Each row of D is roughly a mix of the hidden directions of one of several groups.
D, 98 rows:
270	-18	297	-300	77	137	232	-192	-15	-161
156	285	-152	103	-252	5	288	-116	220	212
-51	220	-99	167	432	-148	47	195	-142	-187
162	-131	-132	221	-200	-74	33	-367	60	-313
92	135	-115	364	113	-69	-22	212	73	390
227	58	236	306	278	45	-95	179	-207	-159
433	-124	-324	78	-53	122	-66	-27	-129	199
213	-381	190	-90	-9	172	184	84	-108	-275
173	190	215	297	253	-218	186	-51	183	-99
163	76	-334	34	-171	-79	206	-386	8	-144
-440	177	34	102	234	24	-152	-143	77	-227
311	301	18	134	-235	31	-53	-191	277	122
13	239	-370	-11	18	11	-136	-330	-256	-74
153	-163	126	385	-222	137	-130	218	81	-199
-243	116	-4	-144	-416	29	176	251	-156	-83
132	-148	112	371	12	-16	-164	400	-103	75
-319	-78	51	210	104	-293	-15	-318	-187	-69
-220	-137	-84	226	369	-96	-93	-233	-40	-240
-94	439	-137	146	-158	-108	-160	29	288	73
174	-9	-135	26	372	335	-101	-86	124	-245
-152	24	197	-200	272	78	-226	244	-296	106
-261	104	-63	52	-368	255	-56	-200	253	22
1	224	-502	196	-4	-34	28	70	165	-134
-95	164	205	-50	-213	371	305	78	55	-165
-233	282	-347	46	223	-214	12	-154	110	69
-41	340	91	-245	-23	184	331	-133	-45	-207
236	-171	174	168	-374	-87	187	39	253	27
77	46	-104	-382	140	282	106	-12	312	-142
356	-108	159	-240	276	-164	220	-141	8	-2
257	-89	-386	-26	-210	169	-23	277	-136	-30
310	-213	149	-139	334	-246	36	-159	-12	105
257	173	-59	253	-206	-90	-105	78	-174	362
157	-28	10	371	-398	-219	62	-38	-44	125
-11	146	109	-216	-13	189	-45	-479	-75	198
-432	235	-24	254	5	61	164	-21	119	-202
-333	-203	-114	-326	-56	-319	46	115	-33	-8
293	200	-5	154	-177	-79	-27	-26	-32	451
203	-226	-217	-273	322	-14	-36	162	-216	-37
-191	-86	-121	-151	202	361	-224	-51	-1	-295
-176	-316	225	256	144	132	-7	244	-88	-202
84	-363	108	40	-63	141	-161	376	-221	-24
-249	-193	7	240	-164	21	-236	336	-191	-58
314	193	-73	200	-254	245	177	-43	212	94
-285	411	90	-151	-129	-164	-55	-150	136	155
-140	8	339	-182	221	-224	-54	-265	-222	58
49	-250	64	-117	173	362	-327	-152	-59	-124
15	202	73	-320	151	-100	379	41	-160	-201
14	233	-148	-101	195	424	43	-155	44	-245
-349	-68	334	20	327	-153	-58	-105	-27	92
-37	171	-198	379	40	-129	13	195	5	350
24	148	-482	53	-165	173	132	199	-12	-144
213	-214	79	171	-339	-95	45	-256	38	-271
56	59	-206	479	200	-147	-55	-134	56	169
174	71	172	75	-185	-18	-13	355	-31	400
33	-129	135	-114	-318	268	-62	-325	233	82
-326	-121	-36	61	-233	-378	-96	135	-17	204
269	-264	79	-185	116	-294	9	-150	-38	294
214	-76	-95	407	-349	-105	95	100	118	3
-265	147	-159	76	-448	239	-49	90	12	42
365	-210	-355	153	-18	42	77	31	10	-239
-160	22	-194	240	473	21	-179	98	-69	-12
-83	186	-242	305	231	-129	67	-72	148	313
-111	-38	-363	332	253	178	148	-45	-127	31
13	365	-99	299	-48	302	136	-34	202	78
387	-308	37	207	119	-122	-36	252	95	-28
-7	244	0	-406	-158	-290	-164	-38	84	153
57	145	48	-314	-413	82	110	235	-53	140
141	177	97	189	35	474	153	129	116	132
-248	1	-174	67	-287	-186	72	-239	-213	-268
98	271	101	38	-66	216	-189	319	158	290
-21	318	-293	108	-390	32	83	-160	69	-55
173	-244	-50	-39	152	135	-124	488	-58	-23
202	-198	-42	-298	-86	59	68	308	-333	-34
85	148	-191	78	98	-376	302	277	-14	42
-324	-114	242	8	162	-65	-41	398	-141	73
-8	-105	39	-374	268	-208	59	58	-343	-18
-185	276	-247	-208	163	-290	-128	-45	68	210
135	155	265	149	-333	284	42	127	194	-102
157	-120	267	-278	196	-37	69	-392	79	10
-265	209	176	216	-384	192	-67	62	-40	88
-97	-71	444	-36	135	-163	22	-362	35	49
-159	108	-8	122	22	147	401	-319	44	-232
104	77	-332	175	-92	118	-64	394	-218	74
284	-17	347	-137	94	104	-102	186	50	325
103	-7	6	-438	80	240	-62	-211	9	-278
-119	313	69	137	-415	217	91	43	131	-102
186	114	-318	-348	-188	-115	132	33	82	-221
-371	-39	160	-247	203	40	-80	262	-212	-67
-248	263	-66	115	-354	-73	-240	226	69	19
275	-93	270	-188	346	-87	57	-253	-74	-5
287	-11	127	-113	422	-131	211	17	-32	-201
43	-235	111	444	-238	-237	31	-52	-15	-98
443	49	75	196	-128	26	-50	102	101	332
-133	168	56	51	-98	-282	-260	-301	-7	307
-21	-167	272	-87	-448	-68	157	220	13	-64
-38	-237	458	170	31	-205	-107	37	-163	116
-342	-218	278	-233	180	7	38	104	-5	-229
82	84	311	57	283	24	32	168	-267	-313
One row of each group comes first, with its name. Which group is each row after those in?
200	-304	221	107	-156	307	-236	97	12	-127
<62>
43	100	-179	2	349	28	-173	-430	-90	-59
<68>
70	194	-340	365	173	-49	-127	7	215	82
<106>

-396	-1	-92	-130	-165	133	56	300	-260	-69
<106>
214	-141	-60	210	22	407	233	160	-9	-183
<106>
-153	14	-15	-209	334	8	120	-361	255	-62
<68>
165	134	-154	91	295	158	8	220	289	267
<68>
-391	220	-128	-107	225	-28	12	216	-120	225
<68>
-15	-117	279	60	18	219	-195	-379	248	-79
<62>
-207	323	-413	-29	-247	-110	-7	-22	0	1
<106>
-5	224	-18	329	-245	312	37	55	225	-147
<62>
-293	228	-321	157	45	-267	110	183	89	6
<62>
